Read these off the row that follows.
1) Read off the third entry from the right.
2) Read off the entry just left of 125.
3) Read off the first entry.
[109 137 156 124 122 125]
1) 124
2) 122
3) 109

A =
123  139  146  126  122  121  129  122  118  144
152  125  115  133  115  131  125  128  120  133
116  149  119  119  121  113  145  125  139  120
116  123  134  119  138  129  145  125  129  128
143  120  122  130  121  148  136  143  118  129
134  134  112  125  146  126  128  123  145  128
151  121  115  131  114  132  126  130  122  132
130  133  122  135  134  117  122  111  121  131
111  114  146  119  128  149  118  111  115  123
125  129  126  117  117  111  143  136  128  126
122  151  133  133  132  111  127  113  113  135
114  114  141  117  117  127  121  119  129  124
119  115  138  118  115  131  120  117  126  126
119  118  138  117  128  140  143  130  124  130
121  128  109  121  119  139  119  107  145  110
Rows and columns are numbered from 0.
The entry in the top-right corner -> 144
The bottom-left entry is 121
Which number is the entry in the top-left corner?
Answer: 123
The entry just left of 140: 128
Which number is the entry in row 2 and column 0?
Answer: 116
Which number is the entry directly below 148?
Answer: 126
The entry just left of the smallest entry is 119
Which number is the entry at row 1, column 0?
Answer: 152
Which number is the bottom entry of the column that holds the smallest entry?
Answer: 107
The entry at row 0, column 2 -> 146
Which number is the entry just right of the smallest entry?
Answer: 145
Which number is the entry at row 0, column 1?
Answer: 139
The entry directly above the smallest entry is 130
Which number is the entry in row 1 and column 1?
Answer: 125
Which number is the entry in the bottom-right corner?
Answer: 110
Which number is the top entry of the column that holds the smallest entry?
Answer: 122

x =
array([[108, 137, 122, 138, 124, 126, 146, 122, 119],
       [129, 135, 129, 124, 124, 121, 120, 129, 129],
       [145, 134, 136, 115, 121, 114, 103, 136, 137],
       [136, 133, 126, 116, 128, 125, 108, 127, 133],
       [130, 134, 124, 120, 128, 127, 115, 125, 129]])
Which number is the third entry on the main diagonal? 136
Which number is the last entry of the smallest entry's row? 137
The entry in the top-right corner is 119
The first entry in the row that holds the largest entry -> 108
The last entry, reading row by row -> 129
The largest entry in the first column: 145
The second entry, reading row by row -> 137
Which number is the fourth entry from the end, reading row by row? 127
The smallest entry -> 103
The entry directly below the smallest entry: 108
Which number is the fifth entry, reading row by row? 124
The bottom entry of the column that holds the largest entry: 115
The third largest entry -> 138
Which number is the entry directly below the largest entry? 120
The bottom-left entry: 130
The fifth-last entry, reading row by row: 128
The third entry, reading row by row is 122
The second entry on the main diagonal: 135
The entry just left of 116: 126
Which number is the entry just left of 146? 126
Which number is the top entry of the column that holds the smallest entry? 146
Which number is the entry just right of 103? 136
The 2nd entry from the end, reading row by row is 125

Questions about the row below.
1) Give the entry just right of 152.
2) Give the third entry from the end.
3) Give the entry just left of the largest entry.
[121 110 152 124 138 138 117]
1) 124
2) 138
3) 110

B =
array([[117, 118, 117, 116, 127, 118, 118, 115, 118, 118],
       [106, 117, 134, 113, 128, 130, 138, 138, 135, 139],
       [118, 130, 139, 127, 128, 135, 140, 140, 140, 143]])
Give the bottom-right entry.
A: 143
The 5th entry in reading order: 127
The largest entry in the first column: 118
The first entry, reading row by row: 117
Give the 4th entry in reading order.
A: 116
The top-right entry -> 118
The first entry in the row that holds the smallest entry is 106
The entry directly above the largest entry: 139
Give the 4th-last entry, reading row by row.
A: 140
Give the second entry on the main diagonal.
A: 117
The smallest entry in the first row -> 115

a =
[[149 145 133 155 127 140 114 111]
 [143 143 114 156 127 129 142 130]]
The entry just left of the largest entry?
Answer: 114
The entry just right of the largest entry?
Answer: 127
The second entry on the diagonal from the top-right corner: 142
The entry in the bottom-left corner?
Answer: 143
The smallest entry in the first row?
Answer: 111
The last entry, reading row by row?
Answer: 130

W =
[[114 125 107 122 111 135 139 151 137 113]
 [135 129 136 141 129 139 125 120 126 113]
 [135 109 138 114 124 103 132 141 124 139]
 [132 132 130 128 122 116 131 122 131 125]
 [114 133 107 125 111 139 137 151 137 121]
 [116 133 122 141 129 139 128 118 124 129]
 [126 110 138 119 121 103 139 146 137 139]]
Report the 3rd entry in reading order.
107
The fifth entry in reading order -> 111
The 1st entry in reading order -> 114
Report the last entry, reading row by row.
139
The second-last entry, reading row by row: 137
Report the entry just right of 109.
138
Report the entry in the top-right corner.
113
The largest entry in the first row -> 151
The entry just left of 136 -> 129
Report the bottom-left entry.
126
The smallest entry in the last row is 103
The 4th entry, reading row by row: 122
Report the fourth entry from the end, reading row by row.
139
The third entry on the diagonal from the top-right corner: 141
